In the rows, 128 means zero.
One turn moves every row onto another: examples first, then more rows asked
Sono: [147 125 128 109 139 124 125  99 104 110 103 135 166 148 109  99 131  95]
rano: [112 118 124 169 108 111 123 164 133 124 141 130 166 105 109 111 106 117]
Duraz: [ 73 168 166 139 151  94 111 108 102 137 153 137 144 119  98 145 124 116]
doluz: [136 202 156 121 110 129 136 115 151 145 136 125 110 171 119 117 115 148]
Bir: [ 92 168 130 110 117 128 107 118 162 147 130 136  87  95 112 135 140 132]
nasem: [124 141 148 115 101 128 133 115 164 166 140 128  85 122 133 117 113 155]
pipa: [139 186 133 111 126 139 119  99 129 130  95 121 107 173 117 127 137 138]
bom: [116 129 167 149 158  90 113 152 110 154 156 125 131 144 146 108 133  97]
Kebe: [146 155 150 131 143  99 118 151 123 118 130 143 160 116 129  84 152  79]
mosen: [122 101 118 159 102 120 131 142 123 124 132 126 169 123 105 117  95 132]
Sov: [121 121 170 134 136 105 132 112 100 163 168 125 143 163 130 127 100 135]
Zoto: [153 149 157 111 112 120 148  93 109 131 151 144 177 142 105 113 101 135]
Lim: [126 133 140 123 117 122 120 137 166 158 122 125  76 117 145 102 139 127]
soti: [120 116 115 159 123 125 107 143 107 116 110 133 169  93 114 128 116 125]
zalon: [144 183 142 128 131 123 118 140 149 133 106 118  98 171 135  98 148 113]
nafum: [ 95 122 143 131 161 102 105  94  85 129 114 126 135 147 106 138 140 106]
Saf: [120 224 150 126 131 124 112 131 148 131 121 130 108 140 118 122 144 126]
luve: [113 135 125 159 112 126 115 137 111 123 129 137 176  86 106 136  99 141]
rubob: [109 137 117 101 117 139 111  98 148 144 107 128  85 120 113 135 139 138]
zul: [114 191 163 123 129 108 129 123 131 121 160 151 175 104  99 107 113 104]

luve moves to mosen
bom moves to Duraz
Lim moves to Bir
And these:
zul moves to Zoto
Saf moves to doluz

One turn moves every row onto another: examples first, then more rows asked
Fikil: [112 113 161 175 143 105 129 131 140 111 111 140  98 157 147 113 150 114
 122 142 109 127 129 123]
pimav: [135 101 154 113  98 141 124 106 137 104  85 144 112 151 146 150 142 151
 123 132 110 141 123 172]
sufib: [119 130 131 125 120 146 105 179 124 106 162 137 129 135 136 157 119 113
 146 130 119 107  74 103]
dupul: [100 122 140 159 130 138 183 164 124 149 119 108 162 135 133 127 107 118
 106 112 156 103 109  97]
rab: [119 141 144  92  77 154 135 157 143 114 129 141 144 141  96 114 111 167
  84  99 136 117 135 121]
bato: [114 135 136 106 138 150 113 138 109  77 141 124 133 107 119 149 140 119
 141 135 158  88  87  74]
ked: [ 88 115 124 140 113 146 158 145 128 162  80 115 159 114 145 146 103 134
  94 108 164 105 121 116]
gunif: [100 150 122 114  91 172 146 149 153 133  96 144 150 130 115 139 118 169
  89 105 166 120 129 125]
moma: [110 116 134  82 132 157 118 114  94  94 137 125 141 117  92 130 148 129
 108 127 151  71 109  88]
vaka: [117 119 154 174 139 104 127 110 148  96 137 145 111 143 162 111 133 118
 118 145 117 135 124 132]
kof: [120 100 106 135 117 143 125  77 127 117  99 134 121 117 169 128 140 120
 102 153 131 117 137 165]
Kep: [122 159 146 124 110 173 161 152 143 114 137 131 158 143  96 125 114 162
  92 114 170 116 122 104]
buse: [134 120 110  99 100 165 145 174 126 117 145 129 145 149 129 165 124 123
 144 120 113 115  77 130]
Bizo: [123 106 127 118 102 142 127  83 146 101 103 151 122 138 160 142 137 148
 113 136 121 143 124 181]
fil: [134 127 166 152 140 125 110  88 137  76 146 138 118 123 148 111 121 138
 104 154 142 134 135 129]
zoko: [149 123 183 144 139 144  99 103 126  89 128 130 108 134 132 116 120 148
  96 155 141 130 148 122]
par: [109 100 138 112 111 136 120 173 112 135 154 138 139 158 122 150 117 119
 129 114  92 100  79 126]
rep: [129 100 113 132 115 149 117  96 113 124  86 121 102 117 153 122 151 112
 102 158 130 104 153 147]
nikoz: [ 92  97 136 127 113 114 161 148 108 149  97 102 151 113 130 116 109 115
  96 102 142  87 127  99]
ruba: [127 120 106  87 128 170 148 127 101  98 124 104 148 107 119 151 144 112
 131 134 160  82  99  95]

nikoz moves to moma
zoko moves to pimav
And these:
Kep moves to buse
gunif moves to sufib
kof moves to fil

One turn moves every row onto another: examples first, then more rows asked
toda: [130 160 130 134 120 123 115 108 158 104 151  87 139 131 127 143 177 138
 143 120 119 140  98 157 113  85 131  81 134 148 110 140]
vufa: [123 124 121 132 129 113 132  87 144 111 128 119 150 123 159 130 131 142
 120  92 161 134 124 143 127 193 119 108 100 139 135 138]
vifig: [132 105 137 162 131 123 146 128 176 107 119 124 174  82 143 173 171 122
 104 102 146 126  91 123 147 107 166 127 150 145 107 124]
guf: [148 125 149 153  96 151 126 192 142 123 128  79 153 144 123 148 130 156
 117 126 143 129 130 162 146 132 117 172 131 127 117 177]
pel: [144 114  80 152 158 160 127 124 146 107 149 129 136  94 167 142 124 151
 155 122  99 128 106 148 158  80 141 104 156 129 113 136]
Zut: [169 126 124 156 148 156 159 161 149 118 136 115 142  94 128 136 137 140
 133 122 114  57 155 146 159 118  91 120 139 153 109 180]
kosus: [115 140 111 131 122 145 128 158 128  98 155 115 195 125 169 160 153 168
 127 129 122 115  96 181 152 122 156 138 117 149 115 179]
Viz: [108 111 107 128 138 120 111 132 182  98 140 147 171 116 132 135 126 134
 109 117 105 171 124 143 105 136 157 100  98 147  88 140]
vebav: [136 110 131 143 142 123 157 178 144 118 136 100 146 123 108 141 135 139
  99 113 147 102 125 133  74 110 127 170 108 124  95 167]
bulok: [131  96 104 145 142 121 139 121 140 111 143 119  96 128 123 187 108 137
 142  84 134  76  93 160 108 127 138 106 144 110 117 139]
kif: [156 147 141 135 137 107 130 102 131 122 154 175 108 145 139 134 137 151
 134  95  96 126 118 136 161  94 108 124 147 109  96 126]
Pas: [147 136 117 127 141 113 108 105 153 134 159 105 162 132 121 140 130 130
 150 155 164 115 148 149 112 165 145 134 100 151 126 149]
goba: [114 117 141 161 100 168 146 129 181 145 109 124 110 118 128 162 127 176
 130 103 137 129  88 159 147 120 130 105 147 124 125 135]
Mim: [136 140 116 156 135 162 160 109 115  93 176 127 138 154 115 145 134 162
 116 134  97  87 147 129 159 105 122 142 136 101 116 167]
numul: [154 158 121 122 130 102 144 150 168  96 131 136 139 117  89 141 142 189
 108 106  98 129 153 139 157 144 142 148 135 151 138 174]
pana: [135 110 136 143 125 116 105 128 143 116 127 130 151 120 158 139 113 135
 142  96 134 102 126 156 173  99 126 107 219 139 101 157]
retu: [141 127 142 137 112 128 119 141 122 123 124 148 123 123 154 122 108 182
 102 128  95  90 137 166 194 129 131 141 118 135  86 171]
Zorit: [124 107 123 145 138 134  98 119 156 113 171  99 186 146 105 161 120  93
 122 114 122 113 124 131 108 155 165 139 116 140 113 141]
ret: [101 134 164 159 142 103 169 112 112 103 130 100 157 129 108 157  98 110
 111  86 131 102 140 132 125 135 118 126 158 156 105 148]
vem: [124 108 109 117 147  84 129 115 186  92 126 138 178 117 128 145 107 136
 114 138 160 131 148 142 128 147 136  95 112 128 125 160]
Lovo: [147 119 158 150 127 117 138 126 129  71 161 132 169 105 163 129 128 125
 123 136  75 114 151 140 149  87 101 129 156 134 105 138]
podi: [139 103 126 137 156 131 121 127 130 116 136 101 153 141 135 143 123 104
 141  83 120  65 146 138 153  93  84 155 135 102  88 153]
Ral: [119 122 125 137 133  88 121 154 157 121 100 140 138 108 142 163 146 129
 130  99 110 107 193 158 155 125 114 155 112 155  85 120]
viso: [136 114 129 178 140 105 154 165 186 131 108 108 174  97 118 158 123 123
 143 105 140 133 125 142 142 100 104 142 152 124  77 123]
taput: [135 114 139 145 131 132 112 117 145 112 118 146 135 128 106 140 144 140
  96  87 116 118 126 132 121 196 151 129  84 134 104 143]
gam: [103 134 125 121  74 130 128 137 174 142 138 112 103 140 139 142 128 156
  91 107 122 133 120 151 139 135 158 162 133 146 112 120]
Sazi: [120 150 104 140 134 132 155 148 146 129 131 101 111 166 157  98 132 169
 154  99 115 114 128 163 175 105 126 117 129 115  92 161]

Mim moves to kif
pana moves to Zut
And these:
retu moves to pel
vem moves to Pas
Zorit moves to taput
vifig moves to vebav
kosus moves to bulok
guf moves to goba
toda moves to ret

One turn moves every row onto another: examples first, then more rows asked
Bado: [163 125  76 120 115 132 112 126 123 124 133 228]
bame: [ 98 134 131 125 101 112 115  95 142 123 107 145]
lepug: [116 148 108 149 124 133  52 126 118 105 124 173]
tisub: [156 123  76 128 109 140 115 125 116 128 132 235]
kez: [103 146 102 164 115 143  60 115 112 105 120 180]
zetod: [109 147 108 154 118 142  53 126 109 108 123 180]
nira: [163 125  69 124 118 128 118 115 132 118 130 222]
moz: [ 83 131 131 141  89 128 120  92 128 129 104 159]
pamo: [113 110  95 124  89 174  84  87  97 125 137 178]
fadeb: [ 83 131 144 133  84 136 111 112 112 142 109 169]
vabu: [126 113 105 104  96 166  72 106  97 127 143 174]
rupo: [169 126 128 122 107 137 134 152 118  89 107 172]
tipin: [ 98 134 151 113  93 125 100 127 116 143 114 162]
Furiz: [128 123 130 131  95 128 143 108 101 125  75 222]
kisas: [151 123  69 138 108 141 121 113 119 124 128 234]
gipe: [116 112  83 127  97 163  91  70 115 111 134 165]
migi: [155 123 134 133  93 154 135 158  98 100 107 189]
fivuv: [132 115  86 109 109 148  84  78 126 107 137 153]
rugo: [153 128 135 102 114 105 130 122 116 118  82 204]
pida: [140 121 122 156  87 162 148 136 100  96 100 192]
mul: [108 135 143 108 104 110 103 117 135 130 113 146]
lefet: [133 124 119 133 104 116 150  92 119 112  71 209]
rubop: [115 148 101 153 125 130  57 115 125  98 121 168]
mur: [106 147  97 163 121 137  62 109 121  99 118 173]
vol: [145 122 110 158  95 149 155 118 120  82  96 177]
zop: [139 115  99  95 109 150  72 100 114 117 144 159]
luda: [141 125 140 112 102 121 131 127 100 129  81 219]
Fik: [148 127 123 115 115 102 142 101 128 109  76 197]
segu: [163 125 114 137 108 133 147 129 131  78 101 166]
geva: [155 124  65 135 113 133 123 108 129 117 127 226]

rupo moves to segu
vabu moves to zop
tipin moves to mul
And these:
lepug moves to rubop
lefet moves to Furiz
nira moves to geva

One turn moves every row onto another: examples first, then more rows asked
Modab: [ 97 125 141 160 111 153 154  94 126 142 116 147  89 130 156 115 123 111
  97 167 166 149 197 104 140  92 147  97 137 103]
Kota: [105 126 171 149 131 148  98 157 136 138  99 115 131 127 166 102 129 161
 107 144 151 128 154 160 115 114 120  91 141 126]
bula: [103 110 180 165 146 141 128 119 119 122 112 117 101 133 159 115  92 171
 127 170 174 146 169 127 123 111 130  88 157  81]
Tep: [ 79 119 151 106 138 110  96 132 146 139 147  84  85 112 139 127  70 113
 132 167 112 152  89 126 123 130 118 130 122 109]
Femus: [ 90 150 164 134  98 154 114 112 132 115  96 116  96 112 140 120 164 150
 119 129 166 149 159 134  96 124 141  94 124 110]
zufe: [ 77 125 158 131 154 107 123 129 147 143 139  72  89 112 156 141  76  96
 134 136 106 134  88 145 126 113 120 132 103 119]
vug: [ 80 109 168 117 127 118 153 115 124 126 145  99  85 112 112 185 101 107
  95 146  86 119 115 143 149  98 102 122 130 108]
fak: [ 72 114 158 132 137 117 157 123 118 123 139 102  70 109 130 175  90 133
  78 162  91 108 116 138 160 101 134 144 125 118]
nebu: [109 128 128 169 116 155 147  92 131 144 105 136  89 108 163 107 123  83
  98 141 175 139 175 109 159  67 139  97 123 112]
talut: [137 113 162 147 161 151 102 113 113 136  95 108 120  91 176 114 103 145
 108 138 162  92 141 158 134  81 128  87 103 104]
Med: [108 125 147 187 127 154 111 113 144 159 115  94 129 146 171 110 143 131
 110 122 168 133 130 136 164 111 148 106  84 116]
faset: [ 92 125 148  98 123 114 101 122 137 130 152  94  86 104 120 162  61 127
 119 187 114 146 114 111 144 116 112 130 139 110]
lomo: [ 77  91 160 117 145 116 128 110 129 131 144  87  70 104 128 130  94  92
 119 139 104 135  74 141 137 108 103 118 111  87]
Miz: [110 110 150 162 134 154  96 103 134 152 126 108 116 155 164  93 128 148
 113 158 168 142 132 118 147 133 164 101  91  87]
Tila: [ 81 100 150  95 116 122 103 128 135 133 146  97  82 100 109 133 103 110
 105 157 101 142  82 136 142 116  90 119 129 102]
naz: [ 79  99 157 107 115 120 129 105 121 131 153  99  84  95 104 171  92 137
 106 172 107 137 108 136 149 111  80 121 128  98]
Giraf: [119 153 158 133 107 157 123  98 126  96  89 119  78 101 132 134 145 106
 108 116 170 133 156 106 132  84 160  91 137 100]
gakuf: [ 64 106 165 143 131 113 155 120 136 131 141  81  78 112 125 158 103  93
 117 125 103 141  92 147 150  99  89 123 127 108]
punid: [128 127 151 177 129 149 111 126 132 125  94 100 109  89 157 120  98 128
 118 127 191 132 143 131 174  62 101  91 149 114]
lifup: [131 130 147 178 129 158 124  96 131 146 115 105 126 138 159 146 129 121
  91 129 161 108 150 121 188  86 161 105  92 113]
kunu: [127 127 143 174 108 158 117  92 131 139 126 112 117 138 139 149 116 147
  99 160 180 137 162  97 197  96 146 106 120 100]
fozev: [ 84 136 158 141 144 108 144 120 141 138 138  74  95 104 146 183  73 100
 123 134 106 123 111 144 150  91 111 135 112 131]
pipek: [111 150 147 152 104 156 118  87 128 113  88 100  88  74 142 130 147 129
 126 109 192 139 142 128 136  84 123  94 108 108]
sadur: [ 67 109 142 128 114 119 128 121 122 131 146  98  73  88 119 159  86 164
  91 184 118 134 107 135 164 115 100 145 127 117]
vena: [112 141 159 126 123 157 111  86 117 118  91 111  94  87 152 123 152 141
 116 122 165 116 146 143 101 105 149  91  87 100]
pur: [ 69  97 145 139 152 114 131 117 126 128 136  85  53  94 144 117  81 115
 106 152 117 131  70 135 155 108 127 141 108  97]
Lami: [ 77 108 136 106 122 122  98 141 132 130 137 101  69  93 126 119  96 127
  83 169 104 129  79 133 156 116 121 142 126 119]
femoz: [111 123 120 159 120 158 124  90 130 160 104 128 101  90 175  89 130  97
 102 138 175 128 157 132 147  77 126  98  90 118]
Bebun: [ 88 121 139 146 108 155 134 101 127 156 118 149 104 126 161 100 135 139
  98 178 160 149 192 125 116 115 136  98 118 110]
vego: [ 55 118 153 161 132 112 156 139 138 127 133  84  65 111 138 146  98 110
  98 133 108 136  91 141 165 100 118 147 132 127]
Ves: [ 99 119 127 142 115 159 114 100 128 166 111 138 112 103 174  85 140 129
  98 161 163 132 168 142 119 106 128  97  89 119]
mulu: [134 125 171 146 141 149 117 136 125 107  99 127  98 130 148 121  97 112
  97 146 157 121 163 109 153  76 154  87 177  97]
pobup: [ 99 140 168 143 112 151 135  81 119 101 101 117  74 109 135 133 135 146
 128 141 181 152 166 108 111 110 152  91 132  79]
kogo: [ 96 137 152 117 125 113 130 117 134 129 146  89  94 100 123 196  64 117
 111 165 108 127 128 122 160  93 109 134 134 126]
Dil: [121 122 145 148 107 158  90 115 138 140 127 122 117 158 138 113 128 144
  94 170 165 147 152  95 170 123 164 102 128  97]

kogo moves to zufe
Femus moves to Giraf
lifup moves to Miz
And these:
Tila moves to vug
bula moves to punid
sadur moves to vego
Ves moves to Modab

